In the rows, 128 means zero.
Rotation paths and how fast each direction turns (deg/step)
Each turn is a multiple of 5 degrees from 10 to 175, or 0.
Each row of a path follows its step; steps can be skipped.
Rotation 1:
step 0: [128 139 122 138 133 133 124 124 142 127 111 105 113 122 127 131 131 123
 124 134 121 125 132 134 117 117 114 125 129 132 120 132 134 136 135 130
 127 121 132 114 138 123 127 121 134 128 126 133 148 123 132 121 121 135
 128 139 134 130 127]
step 1: [119 124 136 129 130 131 122 129 119 125 124 139 113 135 134 132 117 123
 145 119 124 129 137 122 131 134 121 143 124 121 129 129 126 132 141 126
 142 134 119 145 131 141 132 126 132 142 126 127 121 118 141 117 127 127
 134 145 120 126 130]
step 7: [140 125 128 126 133 145 128 137 137 145 129 128 135 143 131 143 128 136
 131 121 128 130 124 130 145 126 138 125 126 110 124 133 114 127 130 135
 130 126 136 125 130 137 131 135 118 127 117 123 141 144 133 120 128 129
 117 126 133 130 138]
step 13: [130 126 131 129 132 122 117 127 126 129 124 137 113 125 119 128 143 139
 124 113 121 140 136 130 138 140 122 128 116 122 121 132 129 133 130 123
 126 134 133 132 136 112 121 129 117 130 130 124 133 111 118 120 128 133
 117 128 120 113 112]
step 15: [133 132 131 123 122 131 124 124 124 131 135 121 133 117 141 131 122 134
 135 141 146 110 121 140 134 145 120 121 135 112 131 128 128 124 129 136
 139 137 127 137 130 120 135 133 129 132 128 144 128 137 130 115 129 118
 129 117 122 128 118]
step 18: [119 143 132 134 120 124 131 129 121 111 125 111 138 133 105 123 134 117
 123 135 118 125 136 116 135 125 117 134 131 128 142 129 127 138 130 128
 126 120 123 126 116 129 127 112 138 127 128 127 129 129 140 134 127 138
 135 128 125 126 119]
step 22: [115 125 123 124 135 132 123 129 129 123 128 131 137 130 126 116 137 106
 135 127 130 134 139 126 132 133 138 134 125 112 123 141 134 135 123 140
 112 134 125 135 125 125 134 120 148 132 140 135 132 127 129 130 117 130
 137 144 126 124 126]
step 23: [137 121 123 129 137 143 122 121 112 125 131 128 132 132 128 129 124 140
 146 125 127 117 130 143 118 121 130 128 138 115 126 133 117 128 138 118
 131 131 130 122 122 132 124 145 127 114 130 120 138 129 134 136 125 135
 145 123 131 139 129]
step 24: [129 131 130 134 131 136 131 123 129 130 135 145 136 131 116 131 127 121
 131 126 132 129 112 131 130 122 130 116 135 147 129 123 119 124 111 135
 139 126 110 135 129 134 132 126 143 136 131 120 119 133 134 122 132 117
 131 113 129 125 143]
Speeds:
[129 125 127 124 126 124 125 129 132 127 128 127 129 129 128 129 128 128
 129 131 129 127 123 131 128 125 127 133 130 130 126 126 129 133 133 126
 129 127 127 128 128 125 128 130 126 125 129 126 127 128 125 131 128 128
 130 130 126 130 128]  170
[129 127 123 127 129 127 129 129 126 125 129 127 129 126 128 127 130 130
 129 124 129 130 123 126 130 130 131 130 126 128 124 126 129 128 124 125
 129 128 130 126 131 130 124 129 128 126 126 129 128 131 125 129 129 125
 123 125 128 127 127]  20
[130 127 131 128 132 130 126 125 129 129 130 128 132 132 126 129 126 129
 125 129 125 136 126 127 130 129 126 131 129 127 128 128 128 128 127 126
 128 130 126 130 127 129 131 128 131 128 126 133 127 128 128 127 131 127
 128 131 124 128 128]  175
[126 128 130 131 128 129 126 129 126 127 133 126 129 123 124 131 128 129
 127 128 128 130 126 131 129 127 128 129 126 129 125 128 124 127 127 132
 129 128 128 128 129 126 129 126 122 129 124 129 130 127 130 130 129 132
 131 126 127 127 126]  135
[126 133 129 129 129 129 126 129 126 128 126 126 128 128 133 130 129 128
 132 127 128 129 125 130 124 127 126 129 128 126 129 130 126 131 127 125
 130 126 127 129 129 130 132 126 130 129 129 127 123 126 128 128 131 127
 127 123 130 130 126]  80
[128 126 129 126 126 128 127 132 131 129 132 126 127 130 128 132 128 131
 125 130 129 130 131 129 128 130 133 132 128 129 128 130 129 125 127 127
 124 129 129 129 128 127 130 123 129 130 129 125 130 127 126 130 129 125
 125 126 133 129 128]  80
[129 124 127 127 127 130 125 129 124 124 129 132 129 126 127 129 128 127
 128 130 128 128 127 126 125 128 130 126 128 128 130 125 127 127 130 130
 125 131 127 126 127 129 129 127 132 126 130 132 126 128 124 130 128 130
 132 123 130 131 130]  55
